In the data rows, the value 128 means zero.
Here are some points:
[115  73  34 194 148  32 122 141  87 173 119 110 181 110 197  85 111 100
  80 142 150 130]
[166 100 109 142 152  76 170 115  72 172 121 136 117 104 104 116 147 103
 134 184 129 183]
[108  59   0 220 158  24 110 159 110 178 110  93 200 104 224  79 105  91
  56 137 165 126]
[ 93 166 213 107 110 184 112 104 139 112  87 136 114 129  65 144 180 152
 185 120 172 152]
[ 41 170 191 103  93 158  69 118 170  93  85  75 129 141 130 134 155 154
 160  58 148  87]
[ 40 160 184 106  94  88  42 152 170  56 130  72 160 169 175 132 125 122
 120   0  61  45]
[167 144 169  92 130 179 147  86 119 132 142 159  93 117  80 143 157 146
 163 160 126 155]
[203 132 172  77 134 214 208  88 108 146 106 173  69 119  35 158 183 149
 189 230 160 198]
[203 120 157 107 146 100 127 134  96  89 245 174 120 112  61 162  74 100
 111 111   0 135]
[ 46 178 206  98  93 123  11 147 175  18 191  97 168 152 134 172  86 131
 118   0   0  32]
[255  56  38 154 178  89 233  94  34 209 198 191 103  73  85 118 104 103
  99 255  83 225]
[124 143 164 108 124 127 104  99 124 111 159 133 136 119  98 139 138 130
 137  94  77 127]
[115 172 210  69 100 194 101 137 179  61 133 126 101 154 102 166 120 145
 150  63  72  90]
[139  69  33 175 152  58 125 182 114 156 130 119 140 133 194  94  76  87
  61 143 116 129]
[123 171 189  98 105 182 108 112 143  92 166 133 128 135  93 165 119 155
 143  88  81 105]
[165 149 150  98 132 169 168 116 124 144 112 144  89 123  79 137 162 142
 166 174 167 167]
[ 82 130 110 155 128 114 120 124 122 152  95 109 153 122 163 104 153 128
 129 131 195 125]
[ 49 179 231  77  93 163 112  60 135 163  13  89 106 135  87 131 254 161
 221 133 251 146]
[ 66  96  68 165 110  61  90 158 137 123  99  93 175 137 233  95  94 119
  80  79 152  76]
[198  20   0 238 183  17 209 191  78 206 100 140 157 112 235  39  85  73
  43 247 229 166]
[199 122 126 103 146 152 152 122 125 117 189 169 114 118 107 152  95 123
 122 134  58 127]
[121 223 255  22  83 255 139  54 162 124  96 135  64 126   7 192 222 191
 244 133 175 148]
[156  77  54 168 155  66 123 196 125  93 189 140 145 135 190 116  25  90
  47  98  25  96]
[127 139 122 126 121 146 123 147 151 109 134 131 115 133 128 133 122 124
 130 114 123 119]
[ 39 142 147 118 108 138  93 150 169 103  54  89 129 161 177 113 144 130
 135  77 192  99]
[ 55 130 120 148 126  98  82 124 146 131  72  89 157 139 174 116 156 138
 125  92 186 107]
[115  90  73 165 141  76 119 185 135 105 131 119 145 139 188 112  74 107
  75 108 108 102]
[ 23 185 184 117  83 145  19 173 211  24 163  89 159 164 186 156  82 142
 106   0  48   9]
[ 68 115  77 180 128  76  97 131 122 164  88  95 170 121 189  88 142 131
 104 120 208 125]
[172 168 227  48 114 207 165  69 115 128 125 160  55 118  18 169 194 158
 212 181 125 187]
[100 155 151 117 117 138 122 122 134 132  90 123 124 131 115 124 166 141
 153 124 183 136]
[ 63  26   0 238 161   0  91 209  92 156 115  82 212 142 255  37  64  48
  13  97 134  96]
[194  71  34 177 164  65 161 135  77 167 184 149 148  87 150 111  92 100
  87 175  75 157]
[159  62  19 178 167  69 171 153  95 175 122 138 149 107 192  87  92  90
  72 185 163 147]
[ 97 190 215  74 105 175 106  83 151 100 123 133 104 144  70 160 173 168
 185  97 127 129]
[  0 189 212 105  83 137  50 105 168 109  30  61 143 157 149 115 210 165
 186  52 244 101]
[ 45 137 143 133 109  85  74 128 139 116  93  91 163 139 168 114 151 123
 127  68 158 101]
[ 67 117 107 161 116  76 100 131 121 148 100 101 164 131 175 101 136 119
 118 109 181 120]
[232 165 191  62 124 249 211  73 112 146 135 178  57 107   8 168 162 163
 195 230 127 194]
[200  94 116 115 145 136 207 103  82 188 118 162  79 107  87 117 155 130
 148 241 148 204]
[113 116 102 147 124 118 118 164 148 104 116 108 139 147 172 119  94 123
 105  97 121  95]
[242 126 120 104 143 201 227  70  92 189 146 181  76  92  45 138 163 155
 166 255 163 201]
[ 59 198 233  71  93 225 126  67 159 143  27  92  83 134  66 139 238 177
 221 138 255 152]
[153 135 172  94 129 132 122 116 122 106 169 142 125 125  93 147 120 131
 139 112  59 129]
[128 133 142 117 127 144 129 131 138 118 136 130 119 129 114 134 119 133
 130 123 104 127]
[240  96  76 150 161 100 177  92  62 183 221 179 134  80  83 142  99 115
 110 200  37 185]
[130  89  73 158 139  88 127 161 124 121 133 119 139 128 174 104  91 104
  85 129 120 112]
[ 38 121  85 176 119  85  96 146 126 170  48  65 150 149 197  88 175 116
 122 129 253 118]
[152  78  55 164 157  80 117 193 125  85 187 131 158 132 188 120  36  89
  52 105  35  94]
[ 48 211 255  47  79 201  98  69 159 111  37 100  94 148  64 156 244 180
 234 101 224 141]
[148 145 149  90 117 211 182 116 149 141  68 141  75 131  93 124 159 163
 170 203 213 170]
[255  72  28 159 170 119 223 130  75 187 198 181 117  84 114 122  80 113
  86 247  92 184]
[ 47  81  32 205 130   0  33 240 165  45 168  72 212 166 255  97   0  75
   3   0  33   2]
[144 116 105 156 144  81 109 102  92 151 188 133 165 114 126 130 115 118
 107 119  67 130]
[159 148 200  69 127 164 144 121 137  91 147 151  77 133  75 163 132 128
 162 130  64 138]
[  0 126 112 165 113  76  75 154 161 136   1  50 172 159 225  78 182 130
 122  81 255  98]
[133 111  98 131 136 125 141 161 139 129 105 123 121 141 163 108 102 120
 110 137 152 123]
[188 135 156 100 127 205 210  77 104 192  61 154  83  91  26 127 201 154
 186 237 233 219]
16 more points follow, each with its number after it:
[155 140 126 117 132 139 101 162 163  56 206 155 129 142 129 155  40 124
  83  58   0  77] 0
[ 52 133 132 138 117 117  78 150 154 105  95  98 167 142 151 114 128 122
 113  49 155  89] 1
[ 75 148 136 139 121 106 116 121 141 150  89 100 139 143 141 122 169 138
 141 118 190 124] 2
[255  80  71 136 169 113 213 102  62 182 197 185 105  83  81 121  99 107
 107 247  60 204] 3
[153  85  70 163 155  47 143 192 110 103 166 132 151 149 163 120  62  63
  75 115  50 108] 4
[188  73  36 168 162  64 152 169  98 137 174 146 143 125 174 113  58  96
  63 149  77 131] 5
[167  94  76 138 147 116 173 149 119 150 108 127 111 130 160 104 109 109
 105 173 147 137] 6
[ 93  90  61 185 131  82 126 149 112 174  78 105 167 113 158  82 128 105
  98 135 213 146] 7
[126 113 114 125 133 145 139 148 134 123 101 132 111 131 145 119 123 123
 119 149 156 134] 8
[144 129 119 138 129 130 144 101 105 151 134 135 132 106 111 130 141 142
 137 159 139 151] 9
[ 46 101  60 184 128  29  90 142 117 146  94  97 177 136 209  88 131 107
  98  96 184 108] 10
[158 139 144 108 128 170 168  77 108 177 117 144 108  99  72 131 171 153
 163 193 169 177] 11
[137 140 148 128 132 103  88 158 152  69 220 146 147 156 143 159  53 112
  79  44   0  64] 12
[175  99  97 152 139 117 143 114 103 153 184 155 146 112 100 133 126 124
 112 155  95 145] 13
[ 39 123 115 167 116  53  55 135 127 111 117  89 189 132 193 103 134 119
 107  43 129  85] 14
[ 93 187 245  70  97 197  99  61 129 124 112 116 114 129  54 168 206 166
 200 101 145 132] 15
Which of these numbered points is nearest to each point below, ignoring the 3 directions in which the first points spread most? Its number follows each.
[155 140 164  90 132 180 140 137 150  95 134 151  92 135 103 152 125 135
 141 136  98 129] > 8
[ 70 156 157 126 111 142  78 102 144 131  91  96 159 116 128 134 167 150
 150  80 168 117] > 9
[ 61 120  95 164 124 132 182  79 109 239   0  72 108 119 150  64 244 143
 176 240 255 197] > 3
[ 86 140 158 133 111 121 142  67 102 197  52 117 124 108 106 110 231 160
 186 183 255 187] > 14
[130 101 122 123 141  67 105 152 116  92 181 130 149 140 158 143  82  89
  82  85  17  97] > 3
[ 84  76  39 190 146  36 111 199 136 117 108  94 170 155 246  72  59  84
  48  92 141  81] > 6
[ 33 122  90 184 120  28  66 165 148 127 105  77 197 161 232  91 106 107
  77  49 145  70] > 2
[153 177 214  78 115 211 124  81 134 110 168 158 106 130  27 185 172 166
 186 117  85 143] > 13
[181  91  59 174 158  71 169 143 102 164 159 144 140 131 166 105  91  99
  83 176 112 137] > 12
[114  74  47 178 162 103 153 151 105 170 113 122 161 115 195 114 121  94
  92 150 168 124] > 1
[ 56 170 190 128 100 132  75  92 132 134  97  97 154 138 116 133 190 143
 159  75 172 107] > 15
[103 140 117 155 118 135 117 126 143 149 104 116 138 132 137 113 128 141
 126 127 174 122] > 11
[122 149 159 121 120 144 106 108 120 122 150 134 150 129  81 148 151 137
 146 115 110 126] > 13
[191 135 154 107 132 148 155  92  95 142 168 164 118 106  76 150 141 141
 137 164  98 151] > 9
[107 123 125 137 135 102 133 151 133 121 107 120 149 150 129 118 141  94
 130 119 135 124] > 4
[ 55 170 194 104 102 151 121  67 120 171  27 103 122 125 101 113 249 178
 212 151 255 165] > 14
[168 173 244  66 112 218 152  64 116 150 130 162  75 113   0 172 199 153
 201 171 119 188] > 15
[ 56 132 130 143 109  95  73 150 159 105 110 102 162 154 193 115 127 126
 111  50 150  77] > 12
[107  89  57 176 130  47  99 187 130 107 150 110 158 142 214  93  70 100
  60  81  84  89] > 5
[192  93  91 131 153 112 199 135  94 160 124 149 108 122 103 118 139  92
 139 218 143 181] > 4
[ 74 188 237  72  89 187  85  81 140 109 105 119 117 131  71 165 187 167
 195  83 130 122] > 15
[118  70  21 202 156  29 149 129  81 211  85 112 165 113 196  68 143  99
  87 195 218 174] > 10
[168 147 186  90 115 187 137 100 134 114 160 136 100 122  63 164 133 144
 155 130  73 137] > 11
[255  74  51 135 172 175 255  96  71 227 106 189  58  83  78 102 147 127
 138 255 224 252] > 0
[ 36 137 107 168 121  64  93 138 147 146  68  85 173 156 196  91 155 122
 113  96 215 103] > 2
[161 105 105 131 139 107 150 163 120 117 131 136 120 130 149 125  87 102
 100 144  95 127] > 6
Now 16 new points, numbered from 0 again:
[168 158 200  75 118 157  74 120 150  40 252 152 130 127  76 188  65 131
 116  31   0  73] 0
[ 71 163 202  90 104 172  76 131 174  72 125 109 121 150 116 159 138 146
 158  59  99  94] 1
[168 100  78 152 148 119 154 128 115 151 153 126 132 113 138 110 109 113
 104 166 123 134] 2
[182 150 167  86 125 194 172 105 123 131 135 159  79 119  61 149 144 150
 164 180 129 154] 3
[150 142 159 110 126 147 138  75 111 148 130 142 114 109  78 148 162 141
 159 155 127 165] 4
[159  93  84 139 143  91 117 159 116  98 180 137 139 132 158 127  54 103
  80 104  40 107] 5
[166  45   0 208 169  35 142 173  88 161 173 137 174 108 209  90  50  84
  38 153  95 119] 6
[157 150 192  78 126 182 112 141 152  54 188 147 103 141  81 176  91 130
 131  84   8  96] 7
[202  84  59 163 167  46 141 170 106 103 242 159 149 138 164 128  16  86
  40 119   0 105] 8
[140 152 144 124 126 140 158 103 128 156 117 131 113 134 106 133 165 145
 142 169 168 151] 9
[113 138 167 119 130 139 186  62  78 216  38 128 103  96  63 111 249 143
 211 228 255 221] 10
[214  74  26 171 156 116 194 159 110 160 163 151 117 111 175 101  67 103
  72 215 127 146] 11
[203 148 175  77 129 208 159 118 136  91 189 177  81 126  57 178  94 148
 149 145  38 140] 12
[ 82 138 147 114 122 132  95 163 165  80 114 107 124 154 167 130 110 125
 111  67 115  95] 13
[124 139 149 109 119 155 113 160 164  67 150 131 115 142 135 148  79 131
 110  75  72  95] 14
[ 62 124  81 188 129  66  75 139 132 135 114  97 181 125 198 105 125 122
  93  73 149  91] 15
The same question for these:
[198 153 157  94 132 205 185 126 135 123 127 166  82 123  65 146 150 144
 167 185 169 160] > 14
[197  98  85 151 152  86  89 178 128  47 255 167 165 123 149 157   0  94
  31  41   0  60] > 0
[ 49 142 167 136 111  73 101 109 109 147  81  92 153 125 129 105 190 121
 161 107 183 146] > 10
[ 79 124 106 149 123 113 119 147 141 139  75 102 142 143 171  99 142 120
 119 120 201 119] > 3
[ 99 114 119 164 138  55 125 121  91 160 101 115 149 115 130 105 162 107
 136 140 161 153] > 10
[185 144 164  75 128 202 155 131 158  91 164 156  86 133  80 169 105 142
 139 135  74 124] > 14
[232 109  82 128 150 168 194 137 119 153 178 169  87 110 105 143  85 129
 109 213 101 158] > 11
[122  93  51 173 146  73 120 153 119 136 158 131 166 122 192 102  80 110
  76 117 109 111] > 6
[142  91  45 178 149  77 136 187 121 136 125 130 153 127 193  91  97 103
  85 147 168 116] > 3
[ 62 123 107 160 128 105 103 138 137 131  99 101 162 133 173 110 133 124
 111 100 168 108] > 6
[158  89  56 164 155 106 150 168 122 140 135 138 132 128 166 111  78 113
  85 151 124 125] > 12
[130  84  37 184 147  93 139 178 123 139 121 123 148 132 198  97  85 104
  66 137 153 114] > 12
[182  84  46 151 157  69 170 161  93 161 153 158 130 130 154 115  91 107
  77 173 127 153] > 8
[255 107 110  87 169 169 186 146 103  90 255 212  85 107  50 183  17 112
  86 174   0 148] > 14
[ 35 130 132 131 115 103 109 153 155 135  18  82 129 158 182  97 165 131
 142 119 251 123] > 13
[123 127 141 117 122 105 103 118 113 118 153 127 143 129 132 134 129 126
 125 104  85 120] > 4
[228  56  33 148 172 101 191 153  99 163 120 155 104 114 152 117  99  97
  87 225 138 180] > 13
[  0 112  51 217 112  50 118 123 118 218   0  46 176 131 229  40 211 124
 138 158 255 139] > 10
[217 138 142  98 134 197 148 140 153  85 229 177  87 123  89 177  51 128
 107 125   0 109] > 11
[ 41 161 186 109 102 175 151  96 138 171   0  97 105 130 111 109 254 159
 205 177 255 170] > 1
[170 130 128 113 133 162 151 111 125 132 144 135 102 117  97 135 114 128
 132 160 101 145] > 2
[228 164 214  43 110 246 185  83 131 112 160 188  59 117  24 183 137 177
 190 171  79 160] > 12
[163 114 111 126 146 133 138 168 145  86 171 141 124 134 144 141  71 120
  93 119  60 108] > 14
[110 137 128 144 126 103 123 133 133 128 140 113 149 146 154 131 118 119
 103 109 116 102] > 9
[126 123 140 122 129 101 122 115 116 144 125 129 131 114 125 128 145 124
 137 137 124 146] > 4
[138 146 151 107 121 184 143 124 144 120 120 137 104 135  99 146 138 147
 151 141 142 130] > 12
